In the data rows, zero lies at 4.5, halfway between 4 and 5.
Some points:
[4 8 5 4 5 3 2 5 5 6 6 2 6 2 3 3 5 5 6 4 4 5 7 6 8 3 5 4 7 7 5 4 6 7 5 6 4 2 2 9 7 3 6 1 2 4]
[6 9 4 1 6 3 7 4 0 5 4 4 4 6 7 5 1 4 4 6 6 8 5 4 6 1 5 4 4 3 3 5 5 5 7 4 3 4 6 2 3 8 3 3 2 3]
[3 5 4 4 5 1 4 2 2 3 3 5 6 7 9 1 6 3 5 2 3 9 9 3 3 6 1 9 9 2 5 2 5 3 5 7 6 4 3 8 4 5 5 3 7 4]
[7 4 6 0 7 4 6 6 5 2 6 5 3 4 5 4 4 3 3 6 4 3 5 4 4 4 5 5 5 5 3 6 4 3 3 4 6 7 2 4 3 5 5 7 6 4]
[3 4 5 4 9 3 2 2 3 7 4 5 4 0 4 7 5 5 5 3 6 3 4 6 4 4 4 6 4 3 7 2 3 4 3 1 7 6 3 5 6 5 4 6 5 5]
[3 5 3 2 6 8 5 2 5 4 6 5 6 5 2 5 7 5 6 4 5 2 5 5 8 5 8 6 7 4 0 3 7 2 5 5 5 3 5 5 5 3 6 5 4 4]
[5 3 1 3 3 2 7 4 6 4 3 6 4 4 4 7 3 5 3 4 5 3 4 4 2 3 1 3 1 3 8 6 7 8 5 4 0 4 3 5 5 7 4 6 4 6]
[5 4 4 1 2 6 5 6 3 4 5 4 3 5 5 5 6 6 4 6 3 7 4 8 3 7 6 7 4 6 5 5 3 4 7 5 7 6 7 3 4 3 6 6 4 4]
[6 4 4 6 7 4 5 4 4 3 5 5 3 6 5 3 6 6 6 2 2 4 6 5 6 8 4 4 5 6 2 2 4 6 4 4 5 4 5 5 5 5 5 2 6 3]
[5 4 6 5 4 5 3 2 3 4 6 3 2 5 3 7 3 3 4 5 5 7 3 5 2 4 4 2 6 7 3 4 6 8 7 5 4 3 3 4 5 6 6 7 5 7]
[5 0 5 5 6 7 6 4 6 7 3 5 4 3 5 3 4 5 6 4 6 3 4 4 4 4 4 5 6 4 5 3 4 5 4 4 5 5 5 4 8 5 1 4 4 7]
[4 6 6 5 4 4 4 6 3 6 5 7 6 7 4 4 4 2 4 5 3 5 4 3 5 6 3 3 3 5 0 3 0 4 4 4 5 5 3 2 4 2 5 3 3 3]
[4 6 5 4 3 4 3 3 6 7 3 5 1 8 2 7 2 5 4 4 6 7 3 3 6 6 4 2 4 3 4 4 2 6 3 5 3 5 3 6 4 4 4 3 4 3]
[6 3 4 5 5 5 7 5 2 4 4 5 4 3 3 8 7 3 5 5 5 3 4 4 5 5 5 1 3 4 6 5 4 6 3 6 5 4 5 6 3 2 3 6 6 3]
[5 7 4 5 6 5 2 3 4 5 6 5 2 4 4 2 4 4 4 4 4 6 5 5 3 4 4 5 3 3 3 8 2 5 5 6 6 3 6 4 2 5 5 3 4 5]
[7 4 3 6 4 6 4 6 5 7 4 4 4 4 1 4 5 6 4 4 4 5 5 8 3 5 5 4 5 4 3 5 5 4 3 5 1 5 3 3 4 3 1 5 6 4]
[7 5 4 5 4 2 3 2 4 8 6 2 2 6 4 4 4 2 5 4 4 1 4 5 3 6 3 6 6 9 6 8 3 4 2 2 4 5 4 4 6 3 4 7 4 4]
[4 5 3 5 4 4 8 6 7 4 6 4 7 4 3 5 5 5 2 5 3 7 3 6 7 5 5 7 3 5 5 8 3 6 6 3 6 4 4 5 3 7 4 4 5 5]
[2 4 5 6 5 4 6 3 3 3 4 4 6 7 4 0 9 4 4 4 2 4 7 5 4 6 6 3 4 6 2 3 4 7 4 5 4 6 5 5 7 5 6 2 7 2]
[3 5 8 6 1 1 4 3 7 5 1 5 7 5 9 6 2 7 5 6 2 2 6 7 4 5 9 3 7 7 6 3 9 5 0 9 6 0 1 2 5 5 9 1 9 9]
[4 3 3 1 6 5 3 7 4 4 3 7 4 6 6 4 4 4 2 5 4 5 5 5 5 4 5 3 7 4 3 7 5 2 6 3 4 5 7 6 2 4 8 7 3 4]
[4 3 5 6 4 8 4 4 6 6 3 4 4 2 6 7 4 4 6 7 5 6 4 1 3 2 5 7 5 5 5 3 5 3 4 3 2 4 6 4 3 7 6 6 5 3]
[5 6 6 4 5 4 3 6 6 5 5 5 4 5 6 5 5 4 8 6 8 1 2 2 6 4 5 6 5 6 4 5 8 5 6 2 5 6 5 6 3 4 3 7 5 4]
[4 5 5 5 4 6 5 4 8 7 7 4 3 2 4 4 3 4 3 8 6 5 3 5 6 4 4 5 5 2 4 2 7 5 6 2 4 4 7 4 7 2 5 4 5 3]
[7 6 4 2 5 3 6 6 6 3 3 2 4 4 3 5 6 1 2 6 6 4 4 2 4 6 5 3 1 5 6 5 4 1 7 5 5 5 2 3 3 7 7 6 5 4]
[3 5 6 5 5 6 4 5 4 5 4 8 5 4 3 5 3 5 4 6 5 3 1 5 4 4 3 8 5 5 8 4 6 3 3 6 4 9 6 4 6 3 3 4 2 7]
[6 2 5 5 5 4 4 7 2 5 4 4 7 6 1 5 3 8 2 4 6 7 4 3 5 6 2 6 1 6 8 4 6 6 2 7 4 3 4 3 7 5 1 6 2 5]
[4 3 4 3 3 4 0 6 4 4 4 5 5 0 7 7 2 2 4 2 5 4 6 5 5 1 5 5 4 3 6 3 5 2 6 3 5 6 5 7 7 5 3 6 5 5]
[4 3 5 5 1 0 4 1 4 2 2 5 3 4 3 3 5 3 7 6 5 5 5 3 5 2 6 6 8 3 2 3 4 5 5 6 4 5 5 4 4 7 5 4 6 4]
[5 6 5 7 1 6 6 2 6 8 3 6 5 5 5 0 3 4 7 1 4 7 5 2 6 6 5 5 3 5 1 2 3 3 3 4 9 8 6 5 5 0 6 4 7 0]
[2 4 3 9 6 8 5 5 5 6 5 5 5 3 4 7 6 7 6 2 5 5 3 2 4 2 5 5 5 1 3 4 4 6 4 5 5 5 4 3 8 3 5 4 2 4]
[5 5 4 4 3 7 6 6 4 5 4 4 6 6 3 5 5 3 5 4 3 5 6 5 5 4 3 5 1 3 2 6 4 6 4 2 6 5 5 4 3 3 7 3 3 7]
[4 4 5 5 5 5 5 5 5 6 6 2 6 9 2 3 4 4 4 5 2 5 1 4 2 3 3 4 3 5 4 5 2 5 6 4 7 3 6 3 3 3 5 1 6 3]
[4 5 6 6 3 6 5 7 3 4 6 2 4 4 4 2 5 7 4 3 4 3 2 5 5 4 2 4 6 4 6 4 5 6 3 6 5 4 7 3 4 5 3 6 5 4]
[5 4 5 3 7 4 5 5 7 1 6 5 5 6 4 3 7 3 8 5 2 5 4 6 5 5 5 2 1 6 6 4 2 4 3 1 5 7 5 2 5 2 2 5 6 8]
[5 6 3 5 2 6 5 7 3 2 4 7 4 7 5 5 5 4 4 6 8 4 3 6 1 3 1 6 5 7 9 4 8 7 3 4 4 4 3 4 3 6 3 4 2 6]
[3 2 4 4 4 7 3 3 3 1 5 2 4 5 5 6 3 6 6 6 6 1 5 5 4 4 3 3 4 5 5 8 7 4 7 6 3 3 5 3 3 5 3 5 5 4]
[4 5 7 5 4 4 7 5 4 4 5 6 6 4 4 4 6 7 4 1 8 6 3 5 4 6 6 2 4 5 2 7 3 2 7 6 2 4 5 4 3 5 7 3 2 5]
[4 6 4 5 2 6 3 3 4 1 3 4 8 5 2 1 0 3 6 5 4 7 3 4 5 8 9 6 6 1 3 3 4 2 4 2 4 2 3 8 6 4 4 1 7 4]
[6 6 5 5 5 4 5 4 4 6 5 5 5 5 4 3 4 4 2 3 3 5 7 5 4 6 7 3 6 4 6 5 2 1 4 4 7 5 7 1 1 5 4 4 0 5]
There is one direction along which these points spread out most. Take the direction at right angles to it along which they spread out most. Go by this last direction. How many in every 100 of the points above lie lower along it than each point below? Round to a whole number. More than half of the points above lie lower than the first one.
[4 4 5 5 5 5 5 5 5 6 6 2 6 9 2 3 4 4 4 5 2 5 1 4 2 3 3 4 3 5 4 5 2 5 6 4 7 3 6 3 3 3 5 1 6 3] 3
[5 4 4 1 2 6 5 6 3 4 5 4 3 5 5 5 6 6 4 6 3 7 4 8 3 7 6 7 4 6 5 5 3 4 7 5 7 6 7 3 4 3 6 6 4 4] 13
[4 6 4 5 2 6 3 3 4 1 3 4 8 5 2 1 0 3 6 5 4 7 3 4 5 8 9 6 6 1 3 3 4 2 4 2 4 2 3 8 6 4 4 1 7 4] 80
[7 5 4 5 4 2 3 2 4 8 6 2 2 6 4 4 4 2 5 4 4 1 4 5 3 6 3 6 6 9 6 8 3 4 2 2 4 5 4 4 6 3 4 7 4 4] 43
[4 3 5 6 4 8 4 4 6 6 3 4 4 2 6 7 4 4 6 7 5 6 4 1 3 2 5 7 5 5 5 3 5 3 4 3 2 4 6 4 3 7 6 6 5 3] 75
[4 3 3 1 6 5 3 7 4 4 3 7 4 6 6 4 4 4 2 5 4 5 5 5 5 4 5 3 7 4 3 7 5 2 6 3 4 5 7 6 2 4 8 7 3 4] 28
[5 5 4 4 3 7 6 6 4 5 4 4 6 6 3 5 5 3 5 4 3 5 6 5 5 4 3 5 1 3 2 6 4 6 4 2 6 5 5 4 3 3 7 3 3 7] 8
[3 5 4 4 5 1 4 2 2 3 3 5 6 7 9 1 6 3 5 2 3 9 9 3 3 6 1 9 9 2 5 2 5 3 5 7 6 4 3 8 4 5 5 3 7 4] 95
[5 7 4 5 6 5 2 3 4 5 6 5 2 4 4 2 4 4 4 4 4 6 5 5 3 4 4 5 3 3 3 8 2 5 5 6 6 3 6 4 2 5 5 3 4 5] 18
